Each pair is two rows. How far apart are they, by a hidden measure? 0 means very close, and 40 very far. Two or three weighted sums of its numbers give each row a place; it is the straight-line distance between the places.
[-0.5 1.0 -0.3 0.6 0.1 -0.1 1.3 0.0 -0.2 -1.5]
[-0.6 1.1 0.3 1.0 -1.5 -0.1 0.0 -0.7 -1.9 0.4]: 23
[0.8 1.2 -0.2 1.5 -0.4 -1.3 1.3 -0.9 -0.3 -1.0]
[0.0 1.6 0.3 0.4 1.7 -1.4 1.0 -0.8 -0.6 -0.7]: 10
[0.2 -1.3 -0.5 0.1 -0.7 0.4 -0.8 1.2 0.6 0.1]
[0.4 0.2 -0.1 -1.3 0.0 2.1 -1.3 0.9 0.3 0.4]: 11
[-0.4 -1.2 0.0 -0.8 0.2 0.7 0.2 -0.8 0.2 0.1]
[0.6 -0.4 1.4 1.0 0.8 -1.6 0.7 0.4 0.1 0.1]: 18
[-0.5 -0.9 -0.4 -0.8 0.1 0.9 0.2 -0.8 0.1 -0.2]
[-0.4 -0.9 0.1 0.7 -0.6 -1.0 -0.4 0.8 0.2 -0.1]: 18
[-0.6 -1.2 0.5 0.5 -0.3 -1.1 0.0 1.0 -0.1 1.5]
[-0.2 -0.8 -1.1 0.2 0.4 -0.8 0.7 -0.6 0.3 0.1]: 15
[-0.1 1.7 -0.1 0.4 1.6 -1.3 1.5 -1.6 -0.6 -0.9]
[0.7 0.2 0.0 1.0 0.9 -0.6 1.9 -2.1 -0.4 -1.1]: 6
[-0.5 1.2 -0.5 0.7 0.0 -0.1 1.3 -0.1 -0.5 -1.4]
[0.2 1.2 0.2 0.5 1.4 -1.3 0.9 -0.7 -0.1 -0.7]: 18
[-0.2 1.9 -0.4 0.3 1.5 -1.1 1.5 -1.5 -0.6 -0.5]
[1.6 -0.5 -0.7 0.4 1.0 0.2 0.9 -1.1 0.6 -0.7]: 16
[0.0 -0.7 -0.8 -0.9 -0.7 1.6 -0.5 0.0 0.0 1.4]
[0.4 0.4 -1.2 -0.2 0.1 0.8 0.2 1.1 0.1 -1.4]: 17
[0.8 -0.4 2.1 -0.5 0.4 -0.3 0.0 0.7 -0.1 0.5]
[0.5 -1.3 -0.2 0.3 -0.5 0.2 -1.2 1.4 0.7 -0.1]: 23
[0.7 1.4 1.6 1.7 -0.3 -0.7 0.7 -1.2 -1.5 -0.4]
[-0.9 -0.7 -0.2 0.8 -0.9 -0.7 -0.2 0.4 0.3 0.2]: 17
[0.1 -0.3 1.3 1.3 0.8 -1.4 1.1 -0.4 -0.4 -0.1]
[-2.0 0.0 0.1 -1.7 -0.1 0.0 -1.5 0.1 1.3 -0.1]: 12
[0.2 1.7 0.0 0.4 1.7 -1.3 1.2 -1.2 -0.3 -0.8]
[0.4 2.0 1.5 1.6 -0.6 -0.4 1.2 -2.1 -1.8 -0.7]: 25
[1.5 -0.1 0.3 -0.2 -0.1 1.2 0.1 -0.6 -0.2 0.3]
[0.1 -1.3 0.1 -0.6 0.8 0.5 -0.3 0.2 0.7 -0.3]: 17
[-0.6 -1.1 0.5 0.7 -0.4 -1.0 -0.5 0.8 0.5 0.0]
[-0.5 -1.2 0.4 0.8 -0.3 -0.9 -0.5 0.9 0.6 -0.2]: 1
[-0.4 0.4 0.2 -0.7 0.2 1.3 -0.3 0.0 -0.2 0.2]
[1.2 0.0 0.3 -0.2 0.0 1.3 -0.1 -0.7 0.3 0.4]: 18
[0.8 1.7 1.7 1.5 -0.3 -0.7 0.7 -1.5 -1.7 -0.5]
[0.9 0.3 0.2 -0.1 0.1 1.5 0.5 -1.2 -0.4 0.5]: 8
[0.2 -1.3 -0.4 0.4 -0.4 0.3 -1.1 1.3 0.9 -0.1]
[-0.8 -0.8 0.2 0.6 -0.5 -0.7 0.0 0.2 0.0 0.0]: 21
[-0.5 -0.7 -0.4 -1.9 -0.5 0.9 -2.5 1.0 2.2 0.2]
[-1.7 -1.7 -0.8 0.3 -1.3 -0.5 -1.0 1.7 0.4 0.9]: 15
[-0.1 1.8 -0.4 0.3 1.4 -1.2 1.3 -1.8 -0.4 -0.8]
[0.7 1.0 -0.7 -0.1 1.8 -0.1 0.6 -0.6 -0.3 -0.6]: 18
[1.5 -0.9 -0.7 0.0 1.0 0.2 0.9 -1.2 0.7 -0.9]
[0.8 -0.3 1.8 -0.6 0.1 0.0 0.0 0.2 -0.1 0.5]: 25
[1.6 0.4 -1.1 0.9 -0.3 -0.2 0.6 -0.6 -0.3 -0.7]
[-0.2 1.3 -0.4 0.3 0.4 -0.5 0.9 0.9 -0.3 -1.4]: 34
[0.7 -0.2 0.0 -1.2 0.3 2.2 -1.2 0.7 0.7 0.4]
[-0.6 -0.9 0.2 0.5 -0.1 -1.0 -0.5 1.0 0.4 0.1]: 14
[-0.4 1.1 -0.6 0.4 0.4 -0.3 1.2 0.0 -0.3 -1.2]
[0.8 0.1 0.5 0.1 -0.2 1.4 0.4 -1.5 -0.5 0.3]: 21
[-0.4 0.4 -1.2 0.9 -1.1 -0.9 0.5 0.1 -0.6 0.2]
[-0.8 -1.0 0.3 0.8 -0.5 -0.8 -0.5 0.8 0.6 0.3]: 23
[-0.6 -0.9 0.4 0.5 -0.6 -0.9 -0.5 0.9 0.7 0.0]
[0.0 -1.4 -0.7 0.4 -0.5 0.1 -0.8 1.2 0.8 0.3]: 15
[-1.6 -1.5 -1.0 -1.4 -0.5 1.0 -1.1 0.7 0.2 1.1]
[1.5 -1.1 1.0 0.6 0.9 -0.5 0.0 1.0 0.7 0.4]: 28
[0.9 1.8 1.7 1.5 -0.1 -0.8 0.8 -1.5 -1.5 -0.7]
[1.0 1.1 -0.1 1.7 -0.1 -1.3 1.1 -0.9 -0.5 -0.7]: 22
[0.7 1.0 -0.1 1.1 0.0 -1.3 1.1 -0.9 -0.3 -1.2]
[0.7 1.1 -0.7 -0.1 1.5 -0.1 0.4 -0.6 0.0 -0.6]: 7
[-1.9 -1.6 -0.7 0.1 -1.3 -0.3 -1.2 1.6 0.2 1.0]
[0.2 -0.3 1.5 1.2 0.6 -1.4 1.1 -0.4 -0.4 0.4]: 9
[0.7 0.7 -1.1 -0.4 -0.1 1.1 0.3 1.3 0.3 -1.5]
[0.9 -0.2 0.5 0.0 0.1 1.5 0.6 -1.3 -0.3 0.3]: 29
[0.4 1.6 1.5 1.7 -0.6 -0.4 1.2 -2.2 -2.0 -0.3]
[0.4 0.2 0.0 0.9 1.0 -0.8 1.6 -2.0 0.0 -1.1]: 18
[-1.6 -0.6 -0.2 -1.4 -0.2 -0.2 -1.8 0.9 1.8 -0.2]
[1.7 -0.8 -0.6 -0.1 1.0 0.3 0.8 -1.1 0.5 -0.7]: 26
[0.5 0.7 -1.0 -0.1 0.0 0.9 0.2 1.0 0.4 -1.0]
[0.1 1.2 -0.2 0.4 0.6 -0.3 1.0 0.5 0.0 -1.4]: 11
[0.9 1.5 -0.9 -0.3 1.7 -0.2 0.3 -0.8 0.2 -0.9]
[-1.6 0.8 -1.1 -0.2 1.0 -1.0 0.2 -0.2 -0.6 0.2]: 24
[0.6 0.4 -1.2 -0.1 0.4 0.8 0.4 0.9 0.3 -1.2]
[1.5 0.8 -0.9 0.8 -0.3 -0.2 0.6 -0.8 0.0 -0.7]: 23
[-1.9 0.0 -0.4 -1.5 -0.5 0.1 -1.3 0.0 1.4 0.0]
[-1.2 1.0 -1.2 -0.3 0.5 -1.1 0.3 -0.4 -0.4 0.4]: 27
[0.9 -0.2 -0.2 0.5 1.1 -1.0 1.3 -1.5 0.2 -0.8]
[-0.1 0.5 0.4 -0.6 0.3 1.1 -0.6 0.6 0.1 0.4]: 22
[0.6 -0.1 -0.4 -1.3 0.0 2.3 -1.2 0.8 0.7 0.5]
[-0.2 1.8 0.0 0.1 1.4 -1.2 1.4 -1.7 -1.0 -1.1]: 22
[0.8 1.1 -0.8 -0.5 1.3 -0.1 0.5 -0.9 0.0 -0.7]
[-1.5 0.2 -1.5 -0.2 -0.5 -0.2 0.1 1.7 0.1 -0.5]: 24
[-0.1 1.1 -0.6 0.2 0.7 -0.5 0.7 0.7 0.1 -1.7]
[-1.4 -1.8 -1.1 -1.3 -0.6 1.1 -1.1 0.8 0.5 1.0]: 12
[-0.3 -1.0 -0.2 -0.4 0.2 0.5 0.3 -0.6 0.3 -0.2]
[-0.8 1.4 0.5 1.3 -1.1 -0.3 0.1 -0.6 -1.8 0.6]: 20
[-1.3 -2.0 -0.7 -1.2 -0.5 1.0 -1.2 0.9 0.4 1.1]
[-0.7 1.2 0.5 1.2 -1.3 -0.3 0.0 -0.6 -1.4 0.7]: 23
[0.4 1.4 -0.5 1.3 -0.2 -1.1 1.9 -1.5 -1.2 -0.7]
[0.1 -1.5 -0.5 0.2 -0.3 0.4 -1.0 1.2 1.1 0.4]: 16
[1.3 -0.2 0.2 -0.2 0.1 1.2 0.1 -0.6 0.0 0.1]
[-0.7 -1.0 0.0 1.0 -0.7 -0.5 -0.2 0.1 0.4 0.1]: 18
[1.4 -0.9 0.6 0.5 0.8 -0.5 -0.1 0.8 0.2 0.3]
[0.2 -0.2 1.6 -0.4 0.0 0.2 0.4 0.0 -0.4 0.5]: 35
[1.0 1.3 -0.1 1.4 -0.4 -1.5 1.0 -0.9 -0.4 -0.9]
[0.3 -0.5 1.5 1.0 0.7 -1.6 1.1 -0.3 -0.5 0.2]: 26
[1.0 0.3 0.2 0.1 -0.2 1.5 0.5 -1.2 -0.3 0.2]
[-1.3 1.3 -1.3 -0.1 0.9 -0.7 0.2 -0.2 -0.5 0.4]: 22
[0.3 -0.3 2.2 -0.4 0.4 0.0 0.1 0.4 0.1 0.8]
[0.5 2.0 1.4 1.8 -0.5 -0.3 1.2 -2.2 -2.1 -0.3]: 27
[-0.1 -0.7 -0.7 -0.6 -1.0 1.7 -0.7 -0.1 -0.1 1.2]
[0.5 -0.5 1.2 1.4 0.6 -1.4 1.1 -0.5 -0.3 0.4]: 4
[-0.6 0.5 0.7 -0.8 0.2 1.2 -0.3 -0.3 0.0 0.5]
[1.3 -1.2 0.8 0.4 0.6 -0.5 0.0 0.4 0.1 0.2]: 34
[1.4 1.1 0.8 1.0 -0.6 0.6 0.2 -1.1 -1.5 -0.3]
[1.6 -1.0 0.7 0.6 0.6 -0.4 -0.2 0.8 0.4 0.2]: 15
[0.7 -0.1 -0.1 -1.2 0.2 2.2 -1.3 0.6 0.5 0.6]
[-1.5 0.1 -0.5 -1.3 -0.5 1.5 -1.2 1.3 -0.1 1.4]: 21
[1.3 -1.0 0.6 0.4 0.6 -0.4 0.0 0.3 0.1 0.1]
[0.6 -0.4 2.3 -0.4 0.1 0.0 -0.1 0.1 0.0 0.2]: 31
[1.3 -0.2 0.4 -0.1 0.0 1.4 0.1 -1.0 0.0 0.4]
[0.7 -0.5 2.2 -0.6 0.4 0.1 0.0 0.5 -0.3 0.4]: 24
[-1.3 -0.4 0.0 -1.8 -0.5 -0.3 -1.8 0.9 1.5 0.3]
[1.0 1.1 0.1 1.5 -0.1 -1.3 1.2 -1.0 -0.4 -0.7]: 23
[-0.4 -0.9 -0.9 0.3 0.2 -0.5 0.5 -0.9 -0.3 0.1]
[1.4 0.4 -0.7 0.8 -0.4 0.0 0.6 -0.5 -0.2 -0.9]: 20
[0.2 -1.2 -0.4 0.1 -0.7 0.3 -1.1 1.3 0.9 0.3]
[0.0 -0.3 -0.8 -0.5 -1.0 1.6 -0.5 0.1 -0.4 1.3]: 9
[0.6 0.1 0.1 -1.2 0.0 2.3 -1.3 0.6 0.7 0.5]
[1.1 1.1 -0.8 -0.4 1.5 -0.1 0.2 -0.7 0.0 -0.7]: 29
[2.0 -0.3 -0.6 -0.5 -0.3 2.5 -0.5 -0.4 0.4 0.7]
[0.3 1.8 1.1 1.7 -0.6 -0.4 1.2 -2.1 -1.7 -0.4]: 31
[0.7 -0.6 2.2 -0.5 0.3 0.0 0.0 0.6 -0.1 0.5]
[-0.7 -0.7 -0.8 -2.0 -0.6 0.8 -2.3 1.1 2.0 0.2]: 22
[-2.8 -0.8 -1.0 -2.1 -1.2 0.1 -2.7 1.5 1.2 0.9]
[-0.3 0.5 0.6 -0.7 0.2 0.8 -0.6 0.4 0.1 0.4]: 15
[0.7 -0.2 0.1 0.8 1.0 -0.7 1.7 -2.2 -0.2 -0.8]
[-1.3 0.5 -1.6 -0.3 -0.7 -0.1 0.2 1.8 -0.2 -0.2]: 21
[1.4 0.0 0.3 0.1 0.2 1.3 0.1 -0.8 0.0 0.3]
[-1.6 0.2 -1.3 -0.2 -0.2 0.0 0.1 1.8 -0.1 -0.4]: 30
[-1.9 -1.6 -0.6 0.4 -1.4 -0.3 -1.3 1.7 0.4 1.3]
[-0.3 0.4 -1.5 1.0 -0.7 -0.9 0.6 0.1 -0.7 0.2]: 26
[-1.5 0.6 -1.2 -0.1 -0.5 -0.1 0.1 1.5 -0.4 -0.7]
[-0.6 0.5 -1.1 0.9 -1.0 -1.0 0.6 -0.1 -0.7 -0.1]: 21
[0.7 -0.3 2.0 -0.6 0.3 0.0 0.0 0.5 0.1 0.5]
[1.2 -0.8 1.3 -1.0 0.0 1.3 -0.8 0.7 0.2 0.4]: 11
[-0.2 1.6 -0.1 0.5 1.2 -1.0 1.2 -1.6 -0.7 -0.6]
[-1.9 -0.1 -0.1 -1.6 -0.5 0.0 -1.4 0.0 1.3 0.1]: 20
[-0.3 0.5 -1.1 0.9 -1.0 -0.9 0.7 0.1 -0.6 -0.1]
[0.1 -0.5 -0.5 -0.6 -0.7 1.5 -0.8 0.1 0.3 1.2]: 17
[-0.3 1.7 -0.1 0.1 1.7 -1.1 1.5 -1.7 -1.0 -0.8]
[0.5 -0.5 1.4 1.1 0.7 -1.8 0.6 0.5 0.2 0.2]: 15
[1.3 1.4 0.9 0.8 -0.5 0.7 0.3 -1.2 -1.2 -0.1]
[0.2 -0.1 1.8 -0.6 0.1 0.2 0.5 -0.2 -0.3 0.2]: 33
[-1.9 -1.2 -0.8 0.2 -1.1 -0.5 -1.1 1.8 0.2 1.0]
[-0.1 -1.1 0.0 -0.8 0.5 0.7 -0.2 0.0 0.3 -0.2]: 11
[0.4 1.4 -0.1 1.6 -0.3 -1.1 1.4 -1.5 -1.1 -0.7]
[0.5 -0.5 1.8 -0.4 0.4 0.0 -0.1 0.3 0.0 0.6]: 29
[1.3 1.5 0.9 1.1 -0.8 0.6 0.1 -1.2 -1.2 -0.2]
[-1.0 -0.8 0.1 0.7 -0.4 -0.6 0.0 0.2 0.3 0.0]: 29
[0.2 1.5 0.0 0.4 1.5 -1.4 0.8 -1.0 -0.4 -0.8]
[0.8 1.0 -0.1 1.3 0.1 -1.2 1.3 -0.9 -0.5 -0.9]: 2
[0.6 0.1 0.1 0.7 0.9 -0.8 1.6 -2.1 -0.1 -1.0]
[0.7 -1.8 -0.5 -1.5 0.2 1.8 -1.1 0.6 0.7 0.1]: 25
[-0.4 -0.7 -0.7 -0.1 -0.1 -0.6 0.6 -0.8 0.2 0.0]
[-0.6 1.1 -0.6 0.8 0.3 0.0 1.3 0.0 -0.7 -1.7]: 14
[1.8 -0.5 -0.4 -0.9 0.2 2.6 -0.4 -0.2 0.4 0.5]
[0.2 -0.6 -0.7 -0.5 -0.9 1.6 -0.5 0.0 0.2 1.5]: 15
[-2.8 -0.8 -0.8 -1.8 -1.0 0.1 -2.5 1.8 1.7 1.0]
[0.2 -1.3 -0.5 0.0 -0.5 0.1 -1.1 1.2 0.6 0.1]: 29
[0.5 -0.1 -0.2 -1.2 -0.2 2.2 -1.4 0.9 0.7 0.5]
[-1.3 0.9 -1.0 -0.1 0.8 -1.0 0.1 -0.3 -0.4 0.1]: 26
[-0.8 -0.8 -0.5 -2.0 -0.2 1.0 -2.5 1.2 2.2 0.4]
[2.0 -0.5 -0.4 -0.7 -0.3 2.5 -0.5 -0.1 0.5 0.6]: 16
[0.5 -0.3 2.0 -0.5 0.1 0.2 0.1 0.3 -0.3 0.4]
[-2.8 -0.8 -1.0 -2.1 -1.1 0.0 -2.6 1.7 1.6 0.9]: 20
[1.5 1.4 1.0 1.1 -0.8 0.7 0.0 -0.9 -1.3 -0.4]
[0.2 -0.3 1.4 0.8 0.7 -1.4 1.1 -0.3 -0.5 0.1]: 28
[-1.4 1.2 -1.0 -0.1 1.0 -1.0 0.3 -0.3 -0.5 0.3]
[0.5 0.6 -1.2 -0.3 0.3 0.8 0.2 0.9 0.1 -0.9]: 21
[0.4 1.3 -0.3 1.5 -0.4 -1.2 1.6 -1.4 -1.0 -0.8]
[-0.4 -0.7 -0.8 0.5 0.6 -0.5 0.5 -0.9 0.2 0.0]: 6
[-0.1 -1.0 0.0 -0.8 0.6 0.6 -0.4 0.0 0.4 0.0]
[0.8 -1.5 -0.7 -1.4 0.1 1.8 -1.0 0.2 0.8 0.2]: 14
[-1.5 -1.6 -1.0 -1.5 -0.6 0.9 -1.1 0.9 0.4 1.0]
[0.5 -0.4 1.4 1.0 0.8 -1.6 0.7 0.4 -0.3 0.3]: 16
[-0.5 -1.1 0.6 0.3 -0.1 -1.2 0.0 1.2 -0.2 1.3]
[0.6 1.6 1.7 1.3 -0.5 -0.7 0.5 -1.2 -1.6 -0.8]: 19
[1.5 -0.9 1.0 -1.1 0.1 1.1 -0.5 0.9 0.6 0.7]
[1.4 1.3 0.6 1.1 -0.8 0.6 0.0 -1.1 -1.2 -0.3]: 26
[-1.7 -1.6 -0.8 0.1 -1.3 -0.6 -1.2 1.8 0.4 1.1]
[0.0 -0.7 -0.6 -0.6 -0.6 1.7 -0.5 0.2 -0.4 1.3]: 9
[-1.2 1.0 -1.1 0.2 0.7 -0.8 0.3 -0.3 -0.5 0.4]
[0.9 0.1 -0.1 -0.1 0.0 1.6 0.3 -1.4 -0.5 0.5]: 17
[-0.5 -0.9 -0.8 0.0 0.3 -0.6 0.4 -1.0 0.1 0.2]
[-0.7 -0.8 0.0 0.8 -0.6 -0.6 -0.2 0.1 -0.1 0.0]: 12
[1.0 -0.2 0.2 0.7 0.9 -0.9 1.4 -1.2 0.0 -0.8]
[1.0 1.1 -0.4 1.3 -0.1 -1.5 1.2 -0.7 -0.2 -0.7]: 17
[-0.4 -1.0 0.4 0.6 -0.4 -0.9 -0.5 1.2 0.7 0.2]
[1.3 -1.0 0.7 0.4 0.4 -0.4 0.2 0.8 0.3 0.2]: 15
[0.3 -0.1 2.2 -0.4 0.1 0.2 0.2 -0.6 -0.1 0.2]
[-1.5 0.4 -1.6 -0.2 -0.5 0.0 0.2 1.8 -0.5 -0.5]: 34
[0.0 1.7 0.1 0.4 1.6 -1.4 1.0 -0.9 -0.6 -0.8]
[-0.7 -0.8 1.0 -1.0 -0.6 0.4 -0.8 1.3 -0.1 1.7]: 23
